Each row is where one point has got to under a steady rotation. How many steps took it there?
The counts run from 0 to 185.
[113 137 140 142 153 168 147 166 108 147 130 100 106 124 151  95 167 120
  84 136 105 156 115  82 148 168 164 100 138 155 105 132 163  92 154 141
 147 101  94 151 148 119 120  77 156 108  89 129  96 119 172  86 117  88
 126 136 152 138 123 135 125] => 23
[159 127 151 166 139 163 107 159 128 148 130 102 146 125 137  81 183 104
  59 112 120 116 120 107 144 143 160  97 133 100 120 100 124  99 101 146
 141 117  88 177 164 122  99 121 147 117  95 118 135  73 138 143 149 101
 138 155 136 166 117 112 132] => 16
[186 130 134 152 153 195  88 177 133 166 105 136 158 159 169 106 170  99
  95 100 112 144 123 115 125 165 142  92 138 127 140 102 136 109 109 137
 181 135  99 163 165 169 108  96 116 128 122 116 163  81 148 132 145 101
 117 107 147 137 113 110 126] => 49
[134 154 130 129 162 161 130 159 103 126 117 136  91 129 150 102 159 126
 100 126 128 165 141  67 113 163 163  94 133 127 152  87 190  83 121 120
 157 112 103 161 168 154 127  79 145 109  84 142  88 144 155  91  87 105
 125 135 148 131 141 135 109] => 173
[130 128 152 136 132 161 105 150 132 151 128 138 129 126 126  87 147 117
  96 136 101 158 197  89 161 134 142  84 162 122 121 121 160  86 120 155
 151 121  55 162 141 102  80  97 151 109  82 135 121 106 142 124 129  91
 143 166 131 170 139  91 118] => 75
[165 150 139 169 152 168  99 148 134 143 117 118 107 123 158  88 168 118
  84 148 133 150 114  75 122 181 158  99 102 128 142  86 166  75  98 107
 133 106 114 167 176 134 125  89 126 101  86 130 118 136 172 125 112 117
 114 122 156 128 118 141 125] => 171
[153 159 161 153 160 149 114 165 146 143 125 129  96 145 169  90 163 110
  80 149 122 161 135  65 119 166 163 103 103 128 129  99 168  82 127 118
 139  98 116 174 171 125 125  98 132  92  75 143 121 111 169 113 101 112
 114 115 149 137 129 134 118] => 170
[139 134 101 131 168 178 132 172 127 151 100 141 117 139 152 117 151 129
  91  78 106 114  95  83 120 162 126 102  88 101  91 103 173 122 110 161
 145 106  79 167 111 119 133  80 150 121 103 158 123 128 166  98 121 107
 175 139 127 146 165 130 124] => 64
[134 128 138 135 158 181 141 165 127 143 102 145 130 148 175 120 155  87
  97 106 102 148 165 124 140 155 165  90 170 140  98 124 149 127 136 165
 175 138  93 166 166 149  85  98 156 118 137 140 139  71 137  98 108  80
 125 131 148 135 137 108 124] => 161
[157 140 157 120 174 157  97 186 145 126 112 142 144 177 147 111 147 111
 114 122 116 162 165  81 130 139 137  83 149 128 148 105 138  78 140 164
 149 115  74 167 141 140 126  78 128 114 104 138 125  82 145 115 126 109
 110 129 143 147 150  91 116] => 108
[173 132 152 152 136 182 101 152 126 159 110 157 107 119 152 104 174 113
 116 129 126 165 136  90 132 180 138  96  90 136 123  98 173  65  96 114
 131 118  88 165 160 131 111  80 105 102  91 114 129 140 186 125 120 132
 112 129 160 148 115 111 104] => 114
[149 148 137 165 148 165 116 136 114 133  99 115 108  78 147 110 177 107
  84  98 147 134 102 107 131 169 159 108 145  92 133  81 136  83  70 133
 119 116 108 182 180 141  87 105 162 106  85 119 115 107 143 124 119 141
 134 154 159 137 147 116 125] => 94
[156 139  99 157 157 189 134 169 129 140  90 178 106 134 155 113 156 121
 107  79  90 124 135  86 107 165 133 110  92 118  84 111 181 133 125 137
 150 130  89 170 134 139 113  83 130 125 111 154 139 118 160 113 111 114
 165 112 136 156 155 124 123] => 121
[158 115 125 162 156 203 109 146 129 167  91 131 145 109 170 116 162  75
  92 106  99 150 128 131 149 165 151  83 140 144  97 129 141 127  98 149
 146 138 104 155 168 118  78 101 163 110 141 133 151  90 164 108 131 104
 123 134 158 113 144 116 115] => 159
[139 148 152 136 159 147 150 163 138 125 107 153 100 125 151 131 159 102
 125  91 147 159 164 104 144 143 151 104 117 112  93  95 165  77 119 159
 113 119  77 186 156 120 109  91 142 104  96 144 106 100 150 106 114 139
 130 155 146 147 161  92 110] => 35
[176 141 171 148 161 159 113 187 143 127 120 126 136 161 167  78 171 100
  87 123 116 142 151  85 127 156 159  99 127 122 125 105 130  94 145 136
 142 113 100 180 171 141 118 105 121 114  95 129 142  60 156 128 132 102
 110 113 140 140 124 107 129] => 166
[153 145 144 141 160 171 123 170 126 133 118 136 120 137 164 140 148 114
 121 106 151 142 115  92 133 161 135  93  88 101  78  85 140  75 115 173
  97 100  89 182 145 124 121  95 152 103 105 109 132 109 171 104 151 145
 112 130 170 136 146 119 116] => 32
[134 134 131 168 150 178 138 193 102 128 120 149 117 135 150 122 164 112
  98 100 103 141 139  88 138 171 156  94 130 138  79 124 156 113 171 154
 160 117  90 147 137 152  99  78 145 148  86 108 142 102 144 103 124  94
 130 114 152 150 120 137 136] => 84
[129 143 139 155 166 153 143 156 127 127 106 117  97 101 137  91 161 115
  78 104 118 143 142  81 121 144 161 113 154 111 127  95 146 100 111 146
 129 121 101 178 164 123 101  94 174 111  80 159  97  85 141 102  98 121
 151 139 136 149 172 108 120] => 96
[131 144 157 160 137 141 124 160 132 142 137  99 114 127 145  71 171  98
  56 151 110 136 141  79 154 148 163  97 135 124 117 117 151  98 141 127
 142 107  84 180 156 102 102 117 161  96  75 137 111  95 154 115 125  77
 131 153 136 150 129 127 130] => 19
[152 127  96 156 143 207 119 165 123 169 104 163 125 115 153 127 159 104
  92  78 101 112 115 120 129 178 134 102 100 104  72 118 157 131  94 141
 145 126  93 169 135 121  97 109 154 116 118 129 159 120 161 122 141 112
 160 143 149 146 142 132 139] => 8
[161 132 102 164 143 206 121 165 106 158  85 156 112 107 141 114 168 130
 110  90  96 140 118  92 120 178 138 103  98 136 112 112 178  95  90 116
 147 134  95 151 145 146 111  68 117 130  84 132 130 136 175 121 111 142
 143 113 143 152 135 118 116] => 118
[151 130 134 152 134 169  96 158 141 164 129  95 132 128 137  69 167 113
  54 145 105 124 114  92 152 157 150 102 115 124 126 115 151 106  95 119
 154 109  91 165 146 102 109 106 145  94  80 141 125 106 168 139 121  82
 147 148 129 158 121 123 129] => 134
[154 145 148 170 150 161 150 162 130 122 107 121 100 111 152 100 189 111
  88  96 152 120 120 107 144 151 168 115 114 102 101  89 145  83 100 136
 104 115 106 196 188 140 111 110 153 112  81 124 112  93 146 112 118 143
 140 148 147 137 139 116 128] => 93
[154 119 136 115 166 179 121 183 142 152 116 105 151 170 180 104 173  98
 101 104 127 149 122 100 131 147 156  92 130 144 120 123 131  89 131 174
 147 127  79 162 141 133 124  73 125 116 128 144 124  71 174  98 134  99
 112 130 145 121 142 104 118] => 105
[156 136 101 127 178 198 101 163 132 161 107 148 129 142 156 124 148 119
 110  83 108 134  91  86  92 177 127 103  94 109 116  88 157 102  88 154
 138 105 102 164 129 132 133  81 147 110 119 155 146 115 172 112 133 141
 146 127 158 128 169 125 118] => 179
[139 134 132 108 177 169 125 170 135 141 118 116 141 160 167 113 147 103
 101 109 120 165 148  95 130 148 161  91 164 150 131 123 151 107 137 174
 171 129  85 161 142 144 120  79 145 113 140 151 113  86 162  82 112  84
 126 129 143 128 166 105 116] => 104
[185 143 160 166 156 170  86 167 131 146 115 128 133 140 158  92 167 102
  79 141 119 140 133  82 115 160 144  92 125 117 141  88 121  88 118 124
 138 110 106 178 182 145 111 114 121 115  92 120 155  87 158 140 136 118
 107 118 161 137 114 117 133] => 167
[125 146 107  99 162 167 130 170 131 154 131 155 136 156 144 131 137 122
 113  89 132 135 143 114 133 146 133  90 128  87  95  99 170 122 102 175
 173 115  66 184 124 129 117 100 168 107 128 138 128 119 149  86 132 101
 158 176 137 140 159 110 122] => 67
[124 136 130 135 179 165 124 143 133 146 105 109 117 122 166 104 142 105
  85 120  97 142 129  84 132 153 155  94 159 138 120 114 158 115 123 160
 151 120 103 166 150 104 103  90 189  97 120 175 109  87 168  88 103  87
 146 140 149 131 183 107 120] => 100
[136 145 125 138 157 167 148 168 121 136 111 123  91 135 160  98 165 136
  92 109 118 147 111  68 112 172 169 114 103 130 126 100 182  91 115 123
 146 108 101 167 155 147 142  67 126 115  75 154  96 129 169  88  93 121
 135 118 140 133 141 136 121] => 174
[142 141 102 142 153 172 135 175 108 137 115 122  99 127 140  90 171 133
  84 100 124 139 106  73 118 168 156 116  99 121 118 107 193  99 108 116
 148 110  84 164 139 133 137  72 133 127  81 150  95 133 171 106 108 122
 157 124 131 149 141 130 127] => 60
[142 149 133 155 149 175 123 188 113 122 122 181 125 139 154 141 151 113
 113 104 119 137 136  89 122 180 133  87 148  94  95  84 162 110 150 163
 156  99 110 167 149 155  92 116 166 133  92  91 154 118 120 107 133  94
 127 128 176 152 141 135 130] => 87
